In the data rows, the value 128 means zero.
Here are some points:
[ 54 141 105 148  81 106 174  97 132 130 119 167 195]
[145 104 130 112 112 103 112 101 126 117 149 130 110]
[ 11 140 127 130 115 147 196  13 165  58 164 132 221]
[ 43 230  36 160 169 146 192 193  68 177  82 133 208]
[120 116 134 139 109 112 151 122 135 144 136 156 163]
[180 118 135 104 142 153  54 219 119 166  96 107  73]
[150 107 142 136 147 111 104 164 117 138 119  98 119]
[104  88 175 105  85  88 180  11 174  53 194 183 170]
[182  24 217 105 131 135  41  67 160  62 161 120  22]
[ 85 116 155 150 132 138 131  67 149  96 155 130 141]
[217  67 166 113 111 137  91 136 124 114 144 139  83]
[ 48 204  90 148 124 171 200 162 128 187 125 141 210]
[ 38 131 111 140 124 114 214  15 137  51 163 152 226]
[211 121 118 109 167 149  48 221 131 169  82 114  20]
[255   0 199  99 108 106  60  33 157  49 191 150  42]
[199 153 105 134 195 142  37 252 109 206  50  69  40]
[155 139 115 119 153 154  89 196 128 168 109 111  83]
[162 119 115 103 136 156  52 143 128 136  98 110  63]
[112 217  76 144 149 119 159 228 109 235  78 111 153]
[202  85 134 114 149 168  40 197 125 135  95 109  14]
[ 95 163 103 131 130 153 140 100 115 143 134 118 149]
[138 174  88 131 155 171 112 239 114 195  54 111 101]
[171 142 145 129 161 151  86 206 123 176  94 114  70]
[196 124  92 144 168 108  47 225 123 185  80  97  19]
[158  72 171 106  98 124  99  23 149  71 166 138  97]
[131  93 159 120  76  83 136  47 147  77 157 144 192]
[190 120 129 118 160 172  55 201 133 150 112 102  43]
[ 63 196  86 151 140 170 178 169 128 140 116 102 215]
[206   0 192 108 122  88  54  53 146  38 191 143  65]
[160 158 123 117 138 123 120 228 125 201  87 130  74]
[142  83 173 111  99  92 156  60 123  67 178 154 123]
[ 70 103 152 145 112 103 175  48 129  68 162 140 197]
12 more points follow, each with its number after it:
[154  94 164 128 129 155  70 116 123 133 129 114  97] 0
[154  51 177 114 109 111 100  56 151  64 186 137  85] 1
[200 145 118 112 157 101  49 237  79 200  93 104  31] 2
[122 148 138 141 153 147  86 182 110 156  96 117  86] 3
[201   0 187 104 108  95  68  62 140  65 157 170 101] 4
[207  77 150 126 116 103  38 171 108 150  98 108  41] 5
[ 67 200  58 162  81  80 215 213  78 217  65 120 255] 6
[139 129 133 123 133 134  95 116 122 141 138 114  98] 7
[186  84 159 103 137 127  73 105 163 131 116 120  82] 8
[ 54 171  97 117 125 154 185 101 116 102 144 134 191] 9
[195  59 170  99 128 147  59 101 157  92 158 105  42] 10
[ 15 217 104 136 118 160 219 120 118 148 127 139 254] 11
Which of these numbered points is nearest to each point below, ignoring the 2 directions in which the first points spread most? Its number follows each.
[ 74 236  79 146 162 175 157 235 105 220  65 100 160] > 11
[ 34 140 144 124 105 147 199  20 140  77 179 140 222] > 10
[ 96 212  96 150 142 111 178 214 110 212  83 117 147] > 2
[148 135  96 118 151 154  86 158 120 127 125 112  84] > 9
[ 32 151 116 130 102 144 189  49 114  99 130 155 255] > 0
[ 90  72 152 131  85 117 177  35 132  58 156 148 196] > 4
[217 118 123 128 192 124  38 254 139 184  84  81  10] > 1
Here are 12 other points, each followed by its number:
[168 113 143 135 111  86 120 143 126 138 120 145 126] 0
[ 59 176 120 135 133 127 189 111 136 147 129 135 196] 1
[ 84 219  73 152 156 142 180 237 126 221  54 109 177] 2
[213  81 134 121 169 114  45 198 135 161  97 100   9] 3
[ 68 160 100 155 137 130 185 101 139 128 138 180 203] 4
[ 50 232  91 143 119 127 223 184 112 172 102 141 198] 5
[159 152  56 138 167 125  76 212  86 166  91 106  81] 6
[115 199  92 110 150 157 131 222 167 196  99 113 130] 7
[ 20 218  97 149 114 135 232  97 135 130 104 159 224] 8
[161 149 102 147 182 133  79 234 140 199  69 114  60] 9
[158 174 119 116 173 164  86 251 133 207  46  95  47] 10
[206  67 167 108 125 122  71 149 133 107 141 102  48] 11
The same question for these:
[ 63 129  92 137 129 128 179  76  79  87 137 142 207] > 6
[136  55 172 121  84 110 160   0 141  33 197 147 160] > 11
[119 143  80 124 145 126 126 121  86 111 132 136 133] > 6
[230 140 107 132 152 119  60 255  98 238  48 113  24] > 0
[151  94 116 110 149 114 103 103  94  97 128 140 116] > 6
[190  75 195 108 111  98 106  91 145  82 156 147  64] > 5
[190 134  95 125 159 113 100 247  81 192  78 119  78] > 0
